In the data rows, 128 means zero.
Here are some numbered points:
[126 205 110  69  83 141 164  90  86 127 158 196 113 167  87 104 117 140
 109 109 134 164  85 107 147 172 105 112] 0
[121 213 135 114 165 132 167  45 103 126 111 159 169 177 118 128  88 147
 132 159 138 120 129 132 104 136  93 112] 1
[160 106  41 213 125 146 190 131   6 159  79 153 157 189 132 125  86 149
 124 103 142 136  92 152  85 124 140 129] 2
[163  21  66 212 143 146 112 181  36 165 109 116 130 137 129 135 104 114
 120 110 172 137 141 193 160 116  93 115] 3
[141 139 119 120 153 149 103  83  83 113 101 169 168 174 108 146 108 145
 121 153 134 140 129 144 106 127  79 109] 4
[176   0  90 193 107 119  67 170 117 170 148  88  95 145 132 162 138 163
 100 107 159 143 133 182 125  94 106 123] 5
[132 165 118 107 130 156 114 145 132  97 107 137 131 131 107 139 159 122
 128 126 147 150  85 126 113 134 111 121] 6
[164 180 157 193  98  82 233 100  73 172 110 107 126 121 183  79 124 154
 173 146 177 122 206  64 154 192 178 169] 7
[142 144  66 138 117 129 160 156  56 114 127 174 186 157 102 117 103 142
 130 108 128  99 137 166 135 113  77 120] 8
[ 86 255 138 121 196 131 211 115 146 162 145 185 129 148 154 124 144 166
 130  76 147 130 144  98  80 124 125 144] 9
[100 148 152 118 143  76  23 214 150 115  67 146 115 128 146 178  98 122
 166  99 115 104 183 141 133  88 105 187] 10
[150   0  76 226 122  97  59 152 103 128 175 105  44  98 126 135 155 129
  75 162 142 137 178 141 156  99 132 158] 11
[166 255 136 105 130 146 195  88 117 115 140 133 148 128 117 127 138 105
 164 127 100 151 131  46 116 136 169 100] 12
[131 204 160  92 165 155 106  36  86  93 100 181 186 183 107 135 110 140
 132 160 121 138 118 116  89 124  89 104] 13
[150  17  99 226 143 138 111 154 171 132 146  42  79 129 121 146 173 140
 166  98 157 162 127 192 100 137  99 156] 14
[168  59 168 167 131 166 154  64  98 219 143  22  27 120 173  90 134  93
 127 134  83 125 136  62 121 124 149 108] 15
[152  42 124 227 107 104  60 133 131 191 115  71 131 147 184  56 178 112
 115 116 112 176 217 124 174  86 151 162] 16
[129  45 229 142 192 175 129 113 136 166 180  75  73 121 121 113 189 148
  95  83 105  64 123 164 136  99 188 204] 17
[147  90  34  80 104 164  42 192 195 165 224 112  24 144 115 162 112  97
  94 132 134 123  98 129 102 145  81 127] 18
[110 223 190  64  85 144 160  94 201  58  84 141 135  81 136 114 152 179
 103 147  94  95 142  85 111 164 169 152] 19
[133 104 167 115 155 107 176 140 157  63 147 115 160 138 132 116 148 123
 162  71 121  98 127  83 101 115 150 137] 20
[120 225 100  67 118 126 136 161 137 147  71 205 179 155  78  95  75 146
 115 124 107 140 127 107 139  84 165 151] 21
[124 146 144  54 103 165 152 129 131 111  81 145 117 114 144 206 114 119
 157  89 113 122 161  71 107 147 104  74] 22
[151 105 146 205 129 131 162  41  86 202 209  65  27 103 146 102 143 117
 103 111  52 180 125 115 168 103 171 119] 23
[113 129  56 181 169 109  84 140 126  94 108 152 132 148 117 175  89 168
 120 130 145 141  86 153 123 123  99 116] 24
[118  57 180 104 119 124  88 124 195 140 173  85  80 103 153 110 179 102
 114 130 136 123 148 150 111 119 119 131] 25
[102 233 102 143 158  85 255  84 129 189 123 129 140 169 146 133  46 145
 129 156 183  81 145 155 145 163 104 127] 26
[164  39  32 194 132 122 101 172  60 134  99 125 143 178 112 172  85 153
 105 129 176 130 124 203 142 107  65 127] 27
New points follow, each followed by the numbers of its two nearest points above by angle, seen from the average point of the numbered points, smallest number first.
[107 238 141 102 142 143 154  95 148 127 103 138 162 131 108 108 134 104
 134 140 106 140 124  74 125 158 176 118] 12 19
[ 45 109 173 131  82  99 126 158 217 150 226  41  59   7 192  90 146 182
 153 117 156  50 152 121 123 128 145 141] 17 25
[ 91 204 147  55 138 168 205 159 140  41 197 184 150 159 164 198 109  66
 115  92 148 108 171 117 153 132  34 122] 9 22
[127 127 247  63 155 173  74  96 213 151 185  64  68  60 114  98 202 103
 114 152 115 121 158 148  98 110 122 142] 17 25
[149 194  57 141 110 127 137 212  46 113  66 143 194 174 105 107  83 159
 168  98 170  93 147 175 179  72 170 101] 8 21
[120  68 103 192 120 117 149  88  84 143 177 109 105 125 148  89 134 123
 156 160 114 171 109 105 132 126 139 132] 15 23
[ 90 229 211  61 131 127 139  97 203  98 125 135 118  80 131 116 158 122
 145 116  94 133 124  89 101 119 168 107] 12 19
[135  77 133  99 131 113  51 171 148 107 113 161 155 141 127 124 120 122
 129 142 157 120 114 175 132 107  99 107] 10 24
[ 99 107 229  67 119 133  74 102 235 141 193  77  74  92 159 106 202  86
 117 141 129 120 150 124 100 123 133 126] 17 25
[117 198 117  72  93 153 161 100 110 128 176 167 104 137  87 106 112 108
 128 101 130 142  73 108 156 181 116 140] 0 12
[128 228 132  51 115 166 117 132 111  78  91 180 166 139  92 135 159 118
 111 144 144 147  72  82 114 125 125 102] 6 13
[128  61 170  84 131 102  43 167 197  94 132 147 111 126 139 138 151 118
 108 144 132 128 102 148  94 122 134 104] 18 25
[121 200 153  61  97 146 169  71  98 134 181 162  99 159  86 113 124 130
  94 103 164 174 100 103 125 177  97 107] 0 12
[129  95 167 122 133 106 128 137 177 141 153 100 107 132 141 113 153 102
 129 115 111 128 115  98 128 109 134 111] 20 25
[  0  89 106 200 186 150 176  56  93 209  99 100 131 155 178  93  12 165
 113 210 152 125 214 125 138 139 158 109] 7 26
[186 110  83 226 141 154 194  99  21 221 108 122 149 167 131 108 115 124
 120 119 122 178 113  94 132 151 162 112] 2 7
[144  97 152 166 125 125 124  79 123 170 185  91  66 110 141 108 139 116
 109 123  79 163 121 131 156 104 153 117] 15 23
[106 143 157 115 138  96  45 202 164 107 101 159 115 130 153 163 118 129
 156 115 115  98 160 152 117 113 118 184] 10 25
[121 151 195 151 113 102 120  83 161 140 122  99 118 178 163 100 126  98
 164 115 108 160 168 137  69 110 128  98] 15 25
[ 98 169 123 154 142 147 100 112 144 131  64 151 127  87 105 108  51 132
 167 101 111 154 151 101 136 176 120 134] 19 21
[131 118 185 122 121 126 129 137 157 150 141 161 112 165 155  89 136 158
 122 137  63 168  84 100  83 142 148 103] 19 25
[136 140 145  99 126 139  93 157 161  94 121 163 151 142 123 138 130 106
 128 111  83 124  89 105 105 144 144  99] 6 22
[103 241 138  64 156 132 184  89 189  97 140 133 186 106  83 106  91 121
 160 117  92 172 139  53 109 117 160 121] 12 19
[126   0 163 116 129 133  35 135 165 175 160  55  74 108 144 117 175 108
 106 156 159 127 131 195 115 100  73 127] 5 25
[148 120 171 158 145 164 171  62 105 194 132  48  46 113 160 103 137  85
 123 137 105 133 155  56 130 138 150 100] 15 23
[123  62 180 103 162  94 166 153 186  50 163  88 163 123 140 112 172 124
 168  45 126  87 136  87  89 103 135 149] 20 25
[130 121 150 104 106 133  93 141 127 117 107 148 141 157  96 152 150 139
 121 160 116 108  99 130 124 114 136  97] 4 6
[ 67 132 178 111 103 103 122 136 200 142 197  77  77  43 175 100 145 157
 149 127 148  69 133 110 114 124 147 126] 19 25
[133   0 112 222 115 172 113 145 151 164 145  88  82 113 134 121 155 131
 146 139 106  90  97 145 102 168 155 125] 5 14
[ 69 255 182  58 114 152 175  96 223  93 143 143 142  89 138 112 156 106
 146 113 103 111 138  66 128 158 154 117] 12 19
[101 152  86  71 134  78 108 196  59 117 119 107 113 134  53 140  96 204
  66 116  62 124  98 134 167  80 179 140] 21 24
[121 182 134  75 144 139 180 115 142 105 152 109 182  97 110 116  98 130
 147 135 111 161 138  52 116 116 159 130] 12 19
[ 91  98 231  65 136 163  68 107 216 144 171  73  70  77 169  77 201  96
 116 136 123 108  98 140 128 142 104 109] 17 25
[ 99 205 141  52 119 161 195 133 123  71 197 183 134 161 139 166 113  86
 111  97 145 127 145 111 154 150  51 120] 0 22
[137  76  62  65 159 133 131 169 144  91 208 171 151 115 178 150 151 122
 243  63 110 116 145 165 158  80 172 150] 10 20
[107 213 151 123 162 131 171 132 157 140 148 154 115 131 154 127 146 150
 135  93 146 129 135 107  98 124 131 134] 9 12
[ 99 240 115 141 146 144 180  96 114 119  85 143 155 147 114 112 104 111
 162 140  93 145 122  56 129 140 184 135] 12 21
[134 203 158 132 146 148 199  99 105 121  99 116 100 159 148  74 125  74
 155 175 121 138 110 103 192 159 128 117] 7 12
[152  94  16 165  93 124 147 202  25 113 113 190 197 165  98 122  91 151
 112 111 151  99 130 197 134  95  48 112] 8 27
[139  27  70 163 113 137 116 162 103 140 142 127  77 139 167 155 138 171
 124 139 142 121 113 154 121  85  86 141] 5 11
[174   0 107 199 108 116  72 180 141 141 147 102  91 117 147 129 129 138
 118 132 162 140 116 190 140 110 102 121] 5 11
[138  79 102  57 173  79 122 187 120  60  59 126 148  68 170 196 149 146
 135 168  64 168 166 189 146 161 154 162] 10 22
[124  31 157 136 148 117 145 153 175  80 156  91 143 120 130 115 167 129
 163  73 126  82 122 112  90 121 138 143] 20 25
[151  30 177 120  92 123  72 173 191  85 156 100  98 102 160 137 142 111
 140 132 134 121 108 124 129 122 138 111] 14 25
[112 255 119 124 148 133 194  85 109 139  70 141 180 142  98 105 115 109
 136 141  99 152 121  59 132 169 188 123] 12 21
[133  53  55 117  46  62 133 143 157 131  72  76 184  91 125 247 100 141
  88 162 161  89 110 181 160 118  21  59] 5 27
